In the data rows, the value 128 means zero.
Each row of this table is followed by its label. One hidden rule gives the labels. It looks at one to three of the table's principal directions, none of them among the few with the most spread.
[174 108 155 146 239 212 161  40 139 121 149  59  48 134 166 153 111 152
  89  37 115 152 124 108 135  73 161 167  64  58 220  89 227 166 112 144
  82 100 113 123 165 148 182  56  34  83 119 130] 4
[137 169 163 131 167 152 157 138  99 124 155 130 143 129  93 127 147 115
  94 104 121 141 151 143  87 140 125 148 140 121 170 123 162 133 114 123
 105 110  85 120 175 138  97 136 130 124 144 122] 5
[140  83 152 145 110 141 104 115 166 120 140 143 100 140 141 127 124 146
 129 116 154 115 122 130 120 118 115 102 110 117  92  99 118 129 127 127
 139 157 112 116 113 119 148 148 158 127 156 146] 6
[124 150  88 149 122 180 150 102 101 156 109 137  93 121 115 107  92 157
 138 150 100 120  99 142 109 128  96 143 116 128 138 147  88 119 134 127
 104 133  98 120 161 121 131 127 155 111 170  81] 5
[138  81 123  69  98  96 127  85 153 130 128 129  81  22 122  85 125 228
 164  83  52 136  36 190  69 157  97 145 109 147  96 207 139 200 110 143
 190 175 134 173  74 190 172 185 151  30 105 162] 6
[ 98 191 114 114 162 180 119  99  98 124 124 119 103  76 135 141  81 176
 158 105  53 149  85 229 107  97 103 161  81 211 145 181 128 144 141 154
 110  98 126 201 132 116 134  62 147  50  92 100] 6
[137 128 151 134 134 169 103 136 137 114 172 137 169 141 111 172 105  88
 116 130 146  93 143 140 111 109 132 105 120 145 123 109 136 105 173 134
 121 130  83 142 139  97  80 137 123 145 120 147] 6
[153 132 116 103 152 177 163  96 134 111 164 117 120 127 146 122  85 120
 116  86  85 133  93 135 114  96 141 153 106 123 143 134 158 146 148 106
  85 113 104 116 136 162 142  98  79 100 110 103] 6
[124 140 109  95  94  79 120 145 100 126  78 132 122  93 121 111 136 162
 163 140 122 136 111 169 136 151 108 111 141 154 108 164 121 136 124 136
 173 138 155 138 100 141 132 135 159 110 118 109] 4
[143 114 125 124 161 165 223 113 114 128 106 143 137 118 143 103 160  92
 129 138  82  76 148  61 133 162 137 157 161  80 183 146 120 134  72  95
 160  75 112 130 142 144 116 136  99 115 106 115] 1
[114 158  72 104 156 129 126  75  88 133  66  78  76  84 144 137 113 152
 126 124 103 128 102 154 163 122 128 138  88 149 146 174 137 126 158 150
 138 114 178 154 136 143 151  70  80  77  88 110] 2
[140 145 130 148 117 183 111 111 169 122 179 172 135 144 135 120  99 137
 112 113 127  72  73 152  88 101 108 113 125 145 105 135 106 128 129 117
 101 149  80  77 148 169 137 138 159  94 173  81] 1
[136  89  90 110 105 121 163 134 155 132 138 141 153 110 132  95 123 142
 172 127  63 120  96 115 100 136 134 148 142 116 123 158 117 147 109  97
 149 137 110 152 103 157 129 185 130  97 112 142] 5
[141 130 195 145 225 118 153 129 112 126 107  87 117 145 161 169 172  77
  88 124 159 137 189  57 180 143 164 149 147  73 211  87 181 145  70 161
 141  87 172 138 147 128 145  76  74 156  70 130] 1
[155  57 164 158 105 119  93 111 182 112 172 151 123 169  98 128 121  93
  60 101 232 118 152  82 108 153 144  54 151  81  92  69 136 134 141  90
 108 186 107  43 156 126 114 155 110 186 185 139] 2
[130 145 160 119 134  86 122 160 136 131 154 118 124 141 157 119 171 141
 102 108 156 179 118 150 128 126 122 152 129 123 130 111 159 146  94 149
 115 131 173 105 115 165 165 118 133 128 119 121] 1
[130 211 143 140 223 151 120 128  95 102 114  85 124 165 156 165 144  82
  91  89 163 160 173 124 184  73 160 151  98 139 216  94 191 120 107 165
  68  47 152 117 185 105 150   0  86 146 111  95] 4
[ 96 140  53  93  93  78 137 133  64 146  21 103 100 104 114 102 128  87
 144 158 108 189 136 124 163 141 126 138 118 162 111 169  97 124 169 116
 155 117 189 179 134 104 130 106 107 130  82 142] 6
[104 151  83  91 120  69 116 132 108 129  96 114 138  97 132 125 111 120
 131 151 110 138 103 134 158 153 139 132 140 168 115 176 112 139 141 133
 135 129 186 142 118 155 137 102 106 120  75 108] 2
[113 125  93 121 116 135 122  83 112 129  87 116  66  78 133 115 105 188
 151 124 114 127  98 180 126 147 101 106  97 144 106 164 108 130 138 128
 155 142 152 133 120 143 147 108 135  74 130  98] 1
[129 198 158 143 209 135 136 145  79 112 109 106 153 184 141 182 134  24
  57 150 192 117 195  77 198 128 164 126 151 124 193  86 154 100 126 143
  85  71 157  95 191 110 107  29  75 194  90  74] 4
[115 129 128 156 122 114  75 118 146 145  99 128 109 108 118 132 145 161
 146 130 135 106 115 120 124 117 118 109 123 132 120 141 112 127 117 163
 161 155 126 136 130 132 147 156 164 103 156 152] 5
[144  95 106 110 161 179 140  49 150 108  88 120  30  76 158  84 156 215
 127   2  84 151  85 186 103  82 116 153  61 146 151 151 185 178  86 122
 146 102 111 172 139 127 192  89 129  15 138 188] 2
[164 111 136  91 128 143 165 127 133 108 163 135 161 119 139 133 142 123
 109 109 125  82 113 143 111 140 129 116 149 110 133 136 164 128 136 107
 151 127 116 113 108 161  96 150  90 110  99 122] 5
[110 148 133 142 152 125 105 109  98 135  76  83  94 116 152 172 116 168
 160 166 115 106 149 132 184 113 128 120 109 128 119 123 117  88 160 166
 152 129 161 161  91 107 135 107 121 121 106 128] 5
[ 76 155 104 158 125 123  65 101 116 116  51 144  96 100  97 134 135 159
 153 128 150 108 159 171 149 133 117  80 103 200 114 156  91 114 122 136
 159 111 137 161 151  64 118  82 183 102 163 145] 1
[174  75 197 140 117 177 112 104 167  98 183 156 102 151 127 141 105 114
  87  72 201 109 127 138  99 122 125  68 120  93 100  75 166 147 140 101
 128 158  81  57 136 149 129 126 118 138 163 113] 3
[ 96 181 106 136 132  99 118 170 101 159 115 100 166 113 125 147 152 160
 195 199  80 122 136 135 144 122 116 175 118 143 154 156 100  95 120 192
 143 109 142 185 102 106 121 157 170 131 121 141] 4
[138 130 190 165 148 148  34  83 167 101 180 118 103 150 125 185 114 140
  57  83 254 112 141 169 130 104 128  41 104 134 113  78 166 119 166 156
  93 164 151  60 144 106 122  60  98 148 171 108] 2
[143 110 129 124 143 135 136 116 122 110 102 118 111 145 132 127 129  75
  97 114 148 130 156  83 148 117 142 118 123 109 130  98 133 115 146 117
 121 117 122 122 151 107 130 113 102 155 122 148] 6
[142  93 133 122 144 139 157 127 143 148 126 149 147 105 127 122 132  89
 132 143  94  98 105  72 113 154 134 157 154 111 167 156 119 172  83 137
 166 123 112 163 139 142 132 159 127 118  88 143] 6
[120 137  89 122 129 144  90 131 152 111 168 119 183 148 147 176  47  96
 152 154 114 102 107 136 155  88 156 114 115 172 112 131 114 107 189 131
  86 128 133 148 110 108 108  87  94 146  83 102] 5
[130 120 127 111 106 106 109 126 121 123 136 105 121 123 148 150  80 109
 121 157 156 144 109 148 140 140 119  85 132 126  84 123 113 113 187 127
 128 168 186 107  97 152 123 109  87 142  84  70] 1
[134 109 104 117  71 112 140 172 150 120 124 199 178 146 117  84 149  76
 118 150 134  82 115 100 103 150 111 109 181 147  86 138  73 117 111  87
 150 141  94 109 140 131 104 192 184 147 145 133] 2
[167  92 172 118 107 124 198 158 132 140 193 124 147 165 146 118 133 113
 123 168 134 141 130 103 109 161 116 150 150  47 122  91 133 129 122 109
 121 152 132  78  90 172 126 183 110 171 127  86] 6
[116  96 133 110  95  96 139 144 135 109  90 146 130 127 151 118 144 142
 175 138 107 115 152 123 166 134 137 117 141 141  82 127 110 121 119  99
 175 116 143 154  65 113 132 140 147 130 108 161] 2
[131  95  97 122  70 128 118 117 127 131 109 158 135 111  91 123  94 125
 148 162 139  81 114 139 112 166 112  75 141 137  84 156  88 123 163  99
 171 167 106 118 123 127  92 171 147 127 143 112] 4
[149 102 125 104 143 158 193 138 124 123 150 119 146 139 168 129 112 109
 140 123  81 136 127 109 138 119 146 163 138 100 143 114 149 129 129  98
 121 102 123 151 100 138 122 125  80 128  71 126] 2
[149  69 127 116  91 147 108 104 181 115 140 168 109  80 119  92 107 202
 183  92  82 103  72 165  71 117  94 115 113 147  97 153 111 164 105 132
 163 162  70 163  96 114 149 185 204  79 165 163] 3
[111 169 102 141 120 155  53  91 146 116 161 131 121  93  96 143  50 178
 149 125 113  97  73 193  89 103 106  92  92 184  98 163  97 118 178 156
  91 165  93 114 147 137 126 116 164  91 172  84] 3
[164  61 186 117 140 163 156 141 155 103 163 152 142 151 130 131 125  74
 101  60 122 143 158  78 112 107 166 134 149  97 120  74 180 152 127  80
 128 118  57 142 128 121 114 157  99 149 102 205] 4
[151  67 105 120  94 106 114 101 153 135 107 125  86 146 138 109 102 111
 100 107 164 154  97  96 138 123 139 100 128 102  90 114 133 155 154 100
 127 180 153  93 126 154 163 133  91 135 128 128] 4
[129 127 154 137  98  60  76 138 154 122 137 125 105 139 124 111 185 151
  93 101 227 169 128 165 118 146 112  83 122 118 107 112 152 145 103 142
 139 164 189  58 128 161 159 121 143 133 174 111] 4
[151 139 138 137 175 166 121  94 156 126 177  99 116 131 137 136 144 166
 109  82 121 133 106 154  99  82 123 160  82 116 179 119 175 141 116 168
  86 121 114 132 144 120 151 112 117 100 156 144] 2
[120 129 142 106  99  90  95 121 145 105 162 127 107  87 100 102 122 209
 142  81 116 160 105 192  86 136 116 115 108 148  76 141 143 142 138 125
 118 162 109 106 104 163 145 159 162  99 172 148] 2
[135 141 173 123 190  75 166 158 112 148 135  68 127 152 154 137 184 102
 105 116 114 200 161  64 160 126 173 205 135  65 187  99 197 155  85 153
 114 104 174 133 123 180 170 127  68 146  79 158] 2
[104 171 162 179 137 103  38 138 157 120 177 121 137 145 108 154 135 162
 111 124 215 145 149 161 121 120 121  82 118 141 129  97 128 110 119 174
  81 147 149  72 148 108 130  91 160 162 199  99] 2
[102 158 134 140 120 112  96 141 114 121 124 111 134 161 123 153 140 120
 121 131 162 151 172 139 165 103 147 119 109 149 107 103 137  95 165 128
 103 113 147 120 121  97 117  95 115 160 143 152] 1
[148 111 166 147 187 177 166  89 113 124 103 116  87 138 129 141 134 115
 113  78 135 140 168  98 146 123 159 136 120  88 192 105 188 165  92 108
 134  88 110 128 158 121 138  76  81 117 122 133] 4
[119 167 116 156 137 127 135 176 122 129 146 129 199 191 120 150 152  38
 112 181 159  91 180  64 153 124 153 132 145 109 149 100 108  74 137 124
 105  97 114  92 166 123  91 138 117 189 139 117] 1
[135 130 173 122 176 112 206 180  87 125 117  94 160 197 169 158 200  34
  94 148 149 152 229  44 206 133 181 181 147  67 174  62 178  99 108 110
 131  54 160 132 119 117 114 105  55 199  63 168] 1
[134 120 171 124 160  85 137 179 111 122  86 105 124 174 165 140 173  62
 112 120 153 196 187  79 181 108 156 155 139 111 146  69 164 132 103 137
 136 100 166 162 123 102 153 102 117 175  73 171] 3
[137 143  89 125 139 166 132 122 108 132 118 121 141 165 132 155  87  64
 101 140 137 118 123 125 149 102 144 129 114 147 137 123 133 115 180 113
 101 121 122 134 163 116 107  93  87 138  95 106] 4
[114 166 149 163  79  88 106 179 110 164 122 150 149 156 109 125 164 123
 126 217 183 104 139 112 128 162  87 108 166 109 100 119  65  86 123 159
 144 164 146  71 127 137 116 183 194 179 186  82] 3
[113 154  57 109 117 169  98  91 140 126 114 144 129  84 122 124  67 192
 191 112  38  91  54 190 115  77 119 147  88 213 120 201 107 144 151 141
 120 120  87 191 118 113 140 112 164  53 130 134] 4
[124 182 170 166 146 143 108 152 101 136 123 148 143 149 125 161 134  99
 107 185 195  88 150 140 139 153  96  92 155 134 153 113  98 104 107 165
 134 124 143  91 159 113 104  94 169 161 145  43] 3
[112 141  95 132 107 167  60  82 155 109 137 153 121  97 115 148  56 167
 150 118 123  66  78 185 120 104 118  79  97 197  86 167  97 124 172 134
 122 147  98 125 129 122 125  97 153  87 151 104] 6
Which label does each new row get?
[142  84 151 155 104 195  92 111 162 105 139 195 121 126 120 143  66 124
 140 112 165  68 114 156 104 131 110  52 135 156  92 114 101 139 129 101
 155 149  61 115 141 104 107 120 180 119 150  99]: 3
[131  66 127 131  70  56 191 171 111 175  66 145 125 131 143  91 189 118
 163 246 148 111 145  69 148 229  88 127 184  59 116 136  54 126  66 127
 226 160 197 125  79 136 132 213 172 168 116  98]: 6
[125 117 150 163 104  88  80 151 140 136 105 121 121 172 146 155 166 129
 132 173 222 124 159 145 162 136 109  77 120 117 109  90 117 104 122 156
 164 157 190 104 105 104 134 123 158 159 147 106]: 4
[144 189 193 150 171 110 111 159 134 136 203 113 156 172 133 147 173 108
  51 124 203 156 133 134 111 125 119 142 146 102 177  90 169 131  97 175
  67 133 162  58 162 158 135 102 118 166 155  78]: 2
[165 126 126  76 154 125 187 133 120 131 144 124 156 102 128 104 133  90
 108 113  66 130  89  89 100 135 135 182 159 107 173 160 155 169 110 130
 126 118 114 147 136 172 133 156  93 115  79 130]: 4
[130  87 108 126 101 154 123  97 159 116 161 134 103 117 115 108 109 182
 131  76 109 131 109 164  88 116 128 118  97 129  81 124 138 125 158  88
 113 155  78 121 122 139 125 167 128  92 164 172]: 2
[132  38 128  99  74  47 152 127 132 130  49 135  91  89 144  92 184 131
 143 161 151 114 137  96 147 210 109  85 161  87  77 144  94 140 100 105
 246 168 198 136  71 150 141 191 134 122  92 152]: 1
[119 142  99 136 164 179 108  77 131 112 115 115  94  94 118 134  93 183
 161  75  84 124 115 173 119  90 135 132  77 163 155 152 150 142 129 135
 114 102  89 166 149 105 140  83 133  69 144 140]: 4
[146  90 164 127 164 151 144 122 127 110 133 119 149 154 137 174 127  34
  87 113 175 119 184  71 165 132 175 105 142 100 160  89 171 134 141 106
 139  95 137 132 140 102  95  82  45 172  68 150]: 6
[128 122 134 114 164 104 136 125  80 142  65  72  87 145 153 153 123  72
 104 105 158 234 165  98 197 108 168 148 118 116 170 101 187 161 142 134
 119  97 209 163 132 100 155  31  38 160  49 138]: 3
[162 116 197 129 171 168 156 124 144 101 195 132 141 147 132 145 122  91
  82  82 145 126 147 114 102 127 146 124 141  90 153  86 178 144 118 107
 102 118  92  93 147 154 114 118  89 140 118 116]: 1
[122 116  88 116  93 121 132  94 126 167  90 128  66  53 133  84 104 247
 201 129  51 141  39 177  98 138  88 151 114 134 114 200 104 175 100 147
 173 166 139 155  87 180 183 163 171  40 140 101]: 4
[150 140 144 138 200 158 215 111  73 144 124  74 118 175 142 153 158  61
  66 129 167 162 197  64 176 147 169 163 134  44 227  87 195 128 115 110
  94  69 170  93 169 128 112  56   6 175  95  95]: 2
[109 204 131 182 170 141  95 116  78 156 113  79 105 160 107 175 123 126
 102 161 194 149 168 138 160 121 130 116 103 113 178 106 142  96 151 171
  86 120 160  87 181 112 119  61 102 157 165  67]: 4
[116 120  72 116  56 107 131 130  96 142  94 136 140 105  85 118  96 161
 173 205 108  82 121 151 118 173  97  87 145 135  66 164  60  80 191 106
 164 177 115 128  99 117  75 202 159 136 155 107]: 5
[130 120 125 128 144 160 184 115 116 144 121 128 104 112 121  97 158 157
 138 110  62 130 129 113 103 127 122 188 113 106 151 139 133 136  99 120
 134 105  81 160 137 130 138 170 144  96 146 177]: 1
[135 130 119 138  72 108 109 149 136 129 123 167 139 141 115 111 116 148
 146 188 155  78 105 151 110 156  81  83 151 136  77 132  64 102 133 128
 147 180 117  86 117 134 117 181 207 143 181  70]: 4
[126 138  89 124  55 134  93 134 136 132 148 161 131 129 104 106  92 164
 143 126 146 132  78 198  92 117  96  94 118 168  73 148 103 124 166 110
 113 168 106  92 126 138 120 145 170 115 180  93]: 4
[118 133 145 160 114 120  37 145 150  94 139 157 161 177 114 180  82  47
  86 145 252 100 164 129 160 128 143  25 143 170  87  82 105  99 172 120
 107 149 139  74 163  87  92  66 132 198 138  84]: 3
[128 152 158 156 155 163 123 142 123 109 123 157 175 187 116 163 141  20
  82 135 184  81 197  61 167 111 164 104 154 134 156  89 130 102 132 111
 110  77 100 103 176  79  86  81 105 192 134 136]: 6
[131 135 111 111 143 148 175 130 111 139 139 114 141 132 128 120 130 117
 121 121  67 139 129 105 122 111 144 184 128 118 142 132 141 120 146 112
 102 109 100 158 132 130 117 152  98 124 108 167]: 2
[150  80 168 110  84  82  92 173 159 121 165 152 174 167 112 144 126  60
  92 124 188 151 137 105 123 131 149  97 161 131  80  91 148 147 160 111
 131 173 127 115 112 124 108 166 119 188 107 170]: 3
[128 169 141 147 177 149 112  84 103 114 120  90  62 119 144 146 107 186
 105  96 162 141 132 169 149 121 122 107 100 116 148 109 158 117 129 147
  93 123 148  80 150 145 155  51 109 109 155  66]: 5
[105 109  71 100 124 114 165 100 112 146  86 105 109  80 122 102 123 168
 165 124  31 144 110 120 130 136 144 174 120 138 123 181 121 142 139 105
 148 122 135 196 103 136 133 157  99  78  92 181]: 2
[139  66 148 114  89  86 149 135 154 135 121 143 111 133 145  93 176 112
 101 126 152 140 127  88 125 158 123 125 151  91  90 115 117 144 108 105
 164 156 162 109  98 149 150 176 122 142 123 164]: 1
